0: [110 126 103 150  93 128 146  92 132  92 115 126 142 178 116 168 175 154]
1: [152 147  97 122 130 143 117 153 151 133 200 150 122 152  83 108 177 115]
2: [154 124  94 109 144 152 168 174 155 133 173 155 149 146 113 146 155 100]
3: [ 93 108 114 109 104 177 117 101 169 103 173 175 191 141 151 162 206  98]
4: [152  47 145 128 119 152 131 136  90  96 118 139  86 148  95 120 126 116]
5: [ 70 159  48 152 157  74 116 145 122 107 106 111 145 110 156 141 156 157]
6: [136 130 114  85 137 136 200 147 123 160 167 115  99 122 162 105 124  63]
7: [152 120 133 126 112 106 119 118 140 164  77 132 185 113 175 126 155 119]
8: [131 107 106 147 100 122 142 116 128 127 164 177 137 170  62 168 158 143]
9: [126 126 172 122 125  27 156 129  61 153 131 175  93  81  58 156  81 231]
10: [174 107 153 108 128 100 140 128  98 159 156 158 159 110 122 131 107 125]
11: [ 79 111 127 111 155  84 169 131 145 141 135 121 137 115 174 104 132  95]
12: [202 131 110 102  75 217  76 143 150 114 107  99 104 169  91 149 115 116]
13: [ 62 154 101 143 103  80 184 140  84 144 131 150  50 130 127 150  85 136]
14: [163  99 151  85 114  76 150 121  77 115  79  77  95  73 144 125 109 121]
15: [110 167 114 124 189 126 107  81 109 115 199 130 148 119 131  68 118 138]
16: [ 71 170  86 216 132  91 129 106 166 122  94 132 127 173 134 167 125 179]

[209 102 151 108 147 143 141 149  97 106 116 115 124 164  71 126 130 136] -> 4
[119 116 108 113 149 189  78 122 191 131 101 145 121 102 178 124  98 117] -> 7
[143  79 159 100  95 117 137 143  80  77 132 103  88 168  82 157 152 168] -> 4
[129 112 126  95 126  67 153 199  74 134 126 164 127 128  90 159 128 129] -> 10
[133  88 119  92 154  95 109 162 150 135 146 135 106  51 135  89 149 121] -> 11
[117 155  99 142 152 196  89 112 188 165  93 136 104  97 172 130  94 137] -> 7
[ 87 168 141 167 166 134 130 125  63 141 123 144 161 162 117 153 194 171] -> 0
[130  89  79 133  89 125 183  72  85 191 123 135  62 120 100 122  89 152] -> 13
[109 139 136 194 140 134 112  76 116 176  67 117 120 147 179 106  26 164] -> 16
[130 142 116 202  69 232 139 175 185 131 100 134 151 125 111 171  95 142] -> 12
[158 146 147 165 130 116  96 179 192 117 159 118 131  88 163 141  84 200] -> 10
[ 46 152  63 118  78 139 113 123 127 132  65 123  96 187 101 150 134 140] -> 0
[120 123 123  85 102 114 123 151 115 125 143 176 119 125  74 171 175 115] -> 8
[166  98 148 130 141 152  84 136 124  94 119 135 121 128 106 153 118 161] -> 4
[158 117 162 126 126 162 176 156 183 158 162  87  95 167 119 109  84  70] -> 6
[153  94 147 144 166  75 154  93  83  71  88 134  88  85 123 110  78 157] -> 14
[135  82 138  76 122 193  82 113 101 105 152 133 156 108 105  62 146  93] -> 4
[100 116 102 153  80 130 120 129 129 117 100 115 133 160 120 166 168 157] -> 0
[110 142 151  96 148 166 126 186 135 152  90  85 170  60 121 120 165 133] -> 7
[184 130 167 127 116 135 177 162 186 154 142 114  92 145 124 107  96  81] -> 6
[187  97 155 129  93 145 208 127 173 144 134 103  84 140 124 113 123  60] -> 6
[ 60 152 111 185 144  88 158 104  71 176  79 122  61  56 148 152  46 162] -> 13
[206 115 152 112 179 138 125 126 117  60 165 136  98 148  91  95 116  83] -> 4
[137 167 128 142 148 125 102 129 146 105  90  99 139 130 152 107 149 140] -> 7
[118 122 141 151 172 103 181 133 161  96 104 117 133 139  95 159 161 135] -> 0
[174 118  99 136 124  75 100  77  76  93 111 107 114 135 125  83 131 145] -> 14
[165 112 120 122  95 134 107 146 130 142  97  50 101 102 158 114 109 105] -> 14
[172  91 164  77 159 140 144 119 138 156 139  86 122 112 173  91  87  75] -> 6
[156  89 159 140 121 142 131 145 134 135 154 169 155 188  75 179 130 128] -> 8
[139 130 162 123 157  85  81 128  88 125 179 125 144  85 125 117 163 105] -> 10
[116 127 122 140  85 246 114 163 200 123  94 123 162 123 140 162 126 163] -> 12
[160 143 124 150 164 128 159  93 154 108 162 122  83 134 119 120 144 133] -> 1
[130 105 126 160  98 137  98 151 144 121 113 149  86 117  89 165  73 155] -> 4
[135 102 125 153 146  73 145 127  74  85  87 119  88  76 114 129  66 171] -> 14
